In the data rows, 500 means zero.
Some points, one per row:
tensor([503, 777, 473, 675, 366, 541, 608, 216, 561, 491,  52, 493, 589,
        499, 497, 462])
tensor([402, 619, 429, 560, 768, 423, 385, 626, 652, 512, 160, 309, 534,
        396, 660, 548])
tensor([687, 537, 499, 458, 290, 368, 407, 483, 520, 519, 566, 700, 506,
        533, 665, 477])
tensor([661, 795, 568, 369, 413, 465, 562, 123, 579, 600, 500, 513, 523,
        498, 531, 491])
tensor([608, 502, 567, 445, 438, 731, 687, 539, 374, 482, 542, 542, 354,
        341, 352, 399])
tensor([691, 259, 450, 418, 724, 448, 438, 679, 548, 231, 316, 623, 416,
        742, 320, 584])
tensor([427, 828, 371, 645, 759, 327, 367, 467, 350, 324, 565, 656, 492,
        564, 535, 377])
tensor([391, 406, 406, 486, 515, 510, 545, 549, 422, 503, 999, 505, 463,
        533, 362, 374])
tensor([610, 669, 416, 637, 684, 522, 621, 319, 267, 314, 675, 410, 491,
        589, 428, 312])
tensor([764, 462, 537, 483, 362, 413, 388, 441, 509, 472, 656, 623, 413,
        645, 671, 411])
tensor([320, 689, 456, 586, 577, 485, 573, 713, 689, 523, 200, 410, 450,
        452, 547, 242])
tensor([402, 723, 445, 615, 382, 523, 551, 381, 407, 429, 999, 432, 479,
        445, 445, 428])
tensor([646, 750, 555, 489, 372, 517, 589, 220, 671, 579, 315, 460, 498,
        432, 582, 395])
tensor([881, 159, 732, 405, 353, 490, 447, 450, 557, 433, 362, 587, 544,
        614, 432, 503])
tensor([322, 619, 597, 591, 399, 478, 491, 375, 488, 340, 999, 477, 452,
        488, 246, 551])
tensor([600, 619, 390, 712, 357, 471, 415, 664, 327, 596,  99, 749, 499,
        396, 478, 482])
tensor([349, 332, 580, 549, 707, 707, 630, 597, 436, 478,  18, 545, 378,
        297, 516, 486])
tensor([549, 652, 455, 498, 301, 609, 673, 310, 555, 531, 225, 537, 599,
        423, 472, 447])
tensor([344, 249, 540, 379, 839, 504, 397, 598, 688, 530, 242, 452, 504,
        496, 553, 528])
tensor([746, 493, 597, 336, 734, 420, 527, 410, 530, 408, 416, 672, 470,
        371, 520, 356])
tensor([358, 559, 366, 547, 673, 526, 608, 457, 487, 405, 962, 500, 365,
        456, 395, 369])
tensor([288, 898, 518, 390, 784, 516, 507, 429, 624, 371, 725, 329, 398,
        367, 167, 815])
tensor([571, 604, 403, 618, 567, 598, 472, 383, 382, 482, 956, 310, 429,
        623, 267, 429])
tensor([459, 702, 433, 602, 259, 377, 419, 498, 585, 439, 461, 557, 575,
        652, 678, 434])
tensor([460, 319, 550, 455, 475, 489, 499, 924, 429, 406, 800, 501, 584,
        396, 342, 318])
tensor([404, 563, 513, 438, 273, 563, 625, 607, 571, 352, 307, 717, 456,
        337, 633, 570])
tensor([493, 858, 417, 714, 326, 411, 318, 516, 390, 435, 680, 506, 511,
        604, 630, 419])
tensor([558, 528, 426, 448, 701, 407, 408, 447, 745, 575, 846, 491, 410,
        379, 306, 473])
tensor([633, 422, 304, 583, 543, 532, 439, 763, 447, 298, 651, 658, 591,
        239, 243, 445])
tensor([562, 542, 569, 530, 355, 506, 591, 208, 322, 565, 921, 570, 466,
        509, 527, 400])
tensor([488, 742, 560, 309, 605, 502, 360, 588, 712, 624, 557, 388, 466,
        487, 494, 339])
tensor([601, 802, 471, 699, 491, 389, 256, 262, 482, 554, 364, 557, 533,
        573, 682, 408])
tensor([517, 422, 527, 460, 801, 519, 516, 546, 497, 431,   4, 362, 491,
        495, 745, 549])
tensor([411, 596, 515, 601, 394, 482, 523, 320, 488, 413, 999, 405, 463,
        447, 419, 563])
tensor([470, 817, 461, 565, 427, 383, 340, 289, 681, 580, 729, 439, 516,
        595, 556, 423])
tensor([ 78, 340, 618, 394, 606, 697, 526, 561, 644, 628, 544, 303, 456,
        544, 323, 580])
tensor([459, 477, 475, 336, 403, 560, 703, 351, 627, 549, 497, 476, 407,
        518, 555, 684])
tensor([418, 889, 327, 640, 584, 401, 308, 567, 589, 420, 721, 440, 445,
        488, 591, 413])
tensor([457, 834, 389, 581, 434, 409, 317, 832, 451, 328, 262, 791, 452,
        462, 454, 572])
tensor([559, 848, 520, 754, 289, 400, 427, 433, 530, 444, 543, 421, 485,
        522, 607, 405])
tensor([533,  88, 663, 334, 581, 517, 693, 650, 424, 544, 357, 599, 398,
        675, 318, 458])
tensor([556, 143, 615, 383, 613, 498, 308, 598, 311, 368, 650, 591, 490,
        650, 766, 535])
tensor([242, 258, 472, 391, 739, 597, 696, 469, 401, 489, 266, 645, 560,
        332, 528, 541])
tensor([586,   0, 647, 408, 749, 347, 475, 444, 378, 422, 420, 649, 548,
        514, 553, 751])
tensor([404, 570, 495, 525, 547, 337, 522, 794, 310, 668, 703, 484, 369,
        400, 712, 443])
tensor([716, 359, 641, 459, 715, 503, 250, 654, 235, 258, 402, 744, 530,
        467, 508, 448])
tensor([520, 550, 590, 603, 391, 436, 474, 206, 553, 484, 999, 400, 502,
        452, 537, 506])
24 more points follow, each with its number after it:
tensor([360, 378, 421, 515, 487, 543, 722, 414, 700, 626, 476, 392, 550,
        217, 390, 627]) 0
tensor([853,   0, 708, 620, 516, 535, 252, 476, 372, 495, 608, 489, 506,
        545, 421, 538]) 1
tensor([834, 359, 546, 588, 661, 448, 379, 738, 453, 392, 194, 623, 538,
        319, 431, 299]) 2
tensor([320, 501, 325, 492, 566, 613, 685, 686, 372, 439, 459, 370, 568,
        436, 587, 438]) 3
tensor([957, 486, 728, 329, 698, 446, 411, 610, 369, 377, 156, 533, 529,
        399, 455, 533]) 4
tensor([385, 172, 550, 464, 385, 382, 419, 502, 530, 731, 833, 533, 583,
        732, 378, 477]) 5
tensor([633, 649, 539, 637, 413, 346, 356, 173, 520, 677, 500, 559, 554,
        515, 645, 439]) 6
tensor([534, 479, 406, 467, 858, 406, 380, 471, 566, 665, 101, 673, 454,
        503, 393, 504]) 7
tensor([796,  44, 693, 365, 438, 508, 427, 549, 411, 580, 260, 665, 534,
        478, 552, 605]) 8
tensor([402, 534, 552, 529, 823, 484, 645, 320, 547, 388, 571, 255, 380,
        499, 483, 606]) 9
tensor([437, 475, 526, 476, 381, 695, 631, 833, 306, 436, 348, 613, 479,
        541, 221, 332]) 10
tensor([501, 331, 563, 666, 306, 547, 573, 382, 600, 410, 703, 403, 559,
        505, 499, 355]) 11
tensor([304, 428, 461, 317, 508, 561, 573, 321, 697, 600, 638, 404, 570,
        513, 490, 619]) 12
tensor([260, 471, 489, 344, 511, 460, 401, 328, 575, 528, 643, 540, 537,
        685, 813, 583]) 13
tensor([738, 296, 477, 463, 370, 557, 371, 377, 636, 564, 568, 593, 524,
        533, 534, 404]) 14
tensor([ 91, 246, 441, 436, 654, 359, 484, 811, 380, 599, 293, 644, 509,
        688, 448, 782]) 15
tensor([665, 759, 546, 252, 714, 523, 544, 379, 443, 424, 670, 355, 425,
        428, 402, 723]) 16
tensor([586, 150, 422, 523, 703, 502, 392, 562, 679, 580, 139, 441, 564,
        489, 541, 499]) 17
tensor([484, 255, 514, 364, 370, 532, 511, 288, 525, 563, 513, 648, 577,
        375, 688, 771]) 18
tensor([628, 725, 499, 636, 396, 703, 293, 312, 357, 452, 143, 672, 528,
        526, 497, 452]) 19
tensor([474, 483, 429, 629, 414, 616, 658, 215, 671, 530, 400, 388, 521,
        385, 443, 556]) 20
tensor([265, 158, 560, 365, 797, 672, 535, 434, 592, 450, 302, 450, 516,
        549, 424, 593]) 21
tensor([562, 968, 512, 500, 410, 632, 361, 752, 311, 231, 288, 647, 417,
        356, 600, 527]) 22
tensor([571, 582, 431, 579, 450, 574, 504, 420, 527, 362, 527, 356, 491,
        557, 795, 355]) 23
Which two of these numbered points are nearest to each point below, ignoring the 2 directions in which the first points spread most? Their numbers follow each, nearest first.
tensor([698, 427, 655, 352, 220, 543, 404, 552, 470, 548, 346, 601, 550,
        533, 642, 557]) > 8 14
tensor([545, 403, 560, 557, 240, 527, 476, 277, 612, 268, 791, 533, 464,
        548, 480, 800]) > 18 8
tensor([488, 538, 466, 537, 334, 329, 360, 384, 667, 615, 673, 505, 547,
        451, 698, 663]) > 18 6
tensor([109, 565, 490, 529, 420, 502, 344, 894, 395, 703, 720, 507, 417,
        418, 618, 531]) > 15 3
tensor([392, 406, 339, 446, 552, 519, 648, 750, 531, 269, 132, 495, 627,
        505, 531, 599]) > 3 23
tensor([831, 184, 510, 499, 441, 397, 349, 591, 381, 774, 634, 582, 456,
        520, 481, 524]) > 8 6
tensor([621, 130, 706, 301, 700, 372, 527, 574, 525, 445, 570, 480, 569,
        518, 481, 472]) > 6 17
tensor([501, 410, 512, 267, 399, 574, 331, 492, 637, 561, 602, 585, 551,
        641, 492, 532]) > 14 5
tensor([556, 600, 498, 625, 432, 667, 687, 177, 430, 484, 217, 447, 514,
        546, 461, 428]) > 20 11
tensor([888, 598, 611, 408, 461, 430, 343, 730, 264, 602, 247, 466, 622,
        501, 510, 453]) > 4 2
tensor([628, 283, 693, 496, 358, 513, 424, 770, 288, 482, 205, 732, 508,
        482, 635, 391]) > 8 19
tensor([816, 339, 693, 338, 624, 334, 424, 489, 494, 482, 193, 585, 645,
        528, 484, 503]) > 4 6
tensor([830, 387, 317, 600, 551, 532, 494, 680, 467, 305, 241, 571, 429,
        530, 499, 445]) > 2 23
tensor([741, 452, 642, 375, 413, 500, 307, 454, 449, 620, 763, 786, 419,
        424, 319, 476]) > 8 14
tensor([302, 457, 365, 568, 606, 630, 706, 738, 474, 419, 487, 312, 440,
        454, 385, 472]) > 3 10
tensor([534, 464, 535, 498, 514, 517, 550, 179, 654, 328, 669, 456, 516,
        187, 522, 884]) > 18 20
tensor([496, 706, 568, 409, 674, 473, 430, 850, 432, 299, 463, 461, 524,
        433, 621, 237]) > 22 3
tensor([810, 282, 726, 390, 419, 394, 299, 435, 496, 417, 717, 557, 518,
        683, 523, 548]) > 8 1
tensor([398,  41, 551, 458, 421, 467, 394, 474, 726, 620, 392, 562, 521,
        699, 589, 597]) > 5 14
tensor([492, 567, 519, 537, 604, 565, 498, 931, 290, 555, 366, 426, 392,
        683, 260, 250]) > 10 3
tensor([506, 177, 562, 392, 384, 378, 624, 699, 438, 875, 445, 466, 557,
        525, 295, 677]) > 5 8
tensor([611, 539, 489, 627, 780, 354, 538, 540, 491, 417,  32, 389, 543,
        446, 630, 457]) > 9 17
tensor([543, 521, 516, 574, 549, 460, 303, 575, 802, 522, 381, 239, 502,
        519, 529, 557]) > 17 21
tensor([166, 610, 397, 393, 389, 481, 638, 833, 308, 600, 300, 603, 609,
        602, 405, 560]) > 15 10
tensor([311, 286, 596, 391, 590, 439, 426, 613, 520, 695, 115, 396, 525,
        625, 836, 663]) > 13 12
tensor([355, 199, 514, 439, 632, 621, 703, 733, 442, 588, 214, 329, 425,
        450, 379, 752]) > 0 3
tensor([235, 402, 630, 411, 498, 411, 545, 539, 495, 924, 192, 766, 335,
        577, 276, 696]) > 15 5
tensor([586, 693, 358, 670, 706, 553, 493, 377, 537, 378,   0, 519, 477,
        375, 594, 506]) > 9 7
tensor([329, 288, 632, 548, 604, 491, 602, 586, 487, 514, 999, 502, 379,
        365, 286, 310]) > 11 17
tensor([136, 504, 511, 470, 458, 598, 513, 982, 578, 471, 204, 552, 474,
        575, 316, 420]) > 10 15
tensor([254, 386, 576, 394, 513, 659, 657, 682, 459, 336, 680, 634, 462,
        500, 301, 278]) > 10 3
tensor([497, 336, 335, 587, 658, 496, 357, 641, 565, 563, 923, 342, 442,
        416, 331, 586]) > 17 7
tensor([620, 516, 530, 433, 364, 512, 559, 304, 492, 456, 835, 578, 478,
        570, 563, 334]) > 14 23
tensor([262, 446, 556, 397, 345, 499, 628, 259, 568, 623, 418, 488, 672,
        639, 552, 561]) > 12 21
tensor([371, 661, 553, 425, 625, 650, 562, 309, 495, 343, 415, 203, 537,
        534, 607, 710]) > 9 21
tensor([877, 790, 478, 508, 461, 517, 332, 554, 310, 520, 197, 580, 530,
        700, 396, 302]) > 4 19
tensor([332, 522, 542, 418, 490, 392, 398, 333, 676, 643, 754, 386, 492,
        637, 703, 568]) > 13 12
tensor([717, 785, 483, 321, 559, 546, 549, 436, 507, 416, 669, 349, 439,
        250, 453, 783]) > 16 4
tensor([450, 815, 311, 673, 714, 448, 396, 463, 551, 511,  79, 610, 440,
        577, 489, 355]) > 7 17
tensor([517, 587, 549, 297, 504, 480, 592, 493, 542, 393, 629, 254, 488,
        531, 543, 857]) > 16 12
tensor([386, 375, 522, 625, 479, 493, 718, 542, 687, 312, 463, 360, 460,
        480, 571, 396]) > 11 23
tensor([444, 321, 649, 616, 431, 465, 381, 334, 732, 721, 122, 485, 514,
        656, 595, 412]) > 5 6
tensor([436, 799, 492, 673, 408, 534, 626, 211, 326, 511,  98, 684, 522,
        459, 597, 436]) > 19 6
tensor([397, 475, 350, 668, 600, 712, 577, 602, 427, 488, 208, 509, 454,
        379, 480, 324]) > 3 10
tensor([343, 643, 235, 475, 738, 475, 421, 514, 550, 598, 204, 573, 585,
        513, 591, 421]) > 7 21
tensor([505, 463, 430, 461, 451, 523, 705, 171, 584, 377, 282, 565, 585,
        577, 544, 605]) > 20 12
tensor([482, 796, 400, 664, 786, 377, 490, 490, 462, 381,  74, 529, 557,
        546, 486, 313]) > 7 9
tensor([241, 346, 573, 632, 175, 587, 566, 286, 565, 511, 563, 536, 489,
        573, 468, 773]) > 18 20
tensor([453, 348, 297, 522, 605, 506, 397, 682, 585, 726, 563, 439, 638,
        310, 382, 419]) > 17 0
tensor([475, 660, 336, 437, 664, 459, 644, 435, 664, 533, 228, 378, 484,
        601, 521, 474]) > 9 21
tensor([323, 395, 569, 364, 447, 550, 624, 379, 576, 683,  99, 489, 549,
        564, 731, 558]) > 12 13
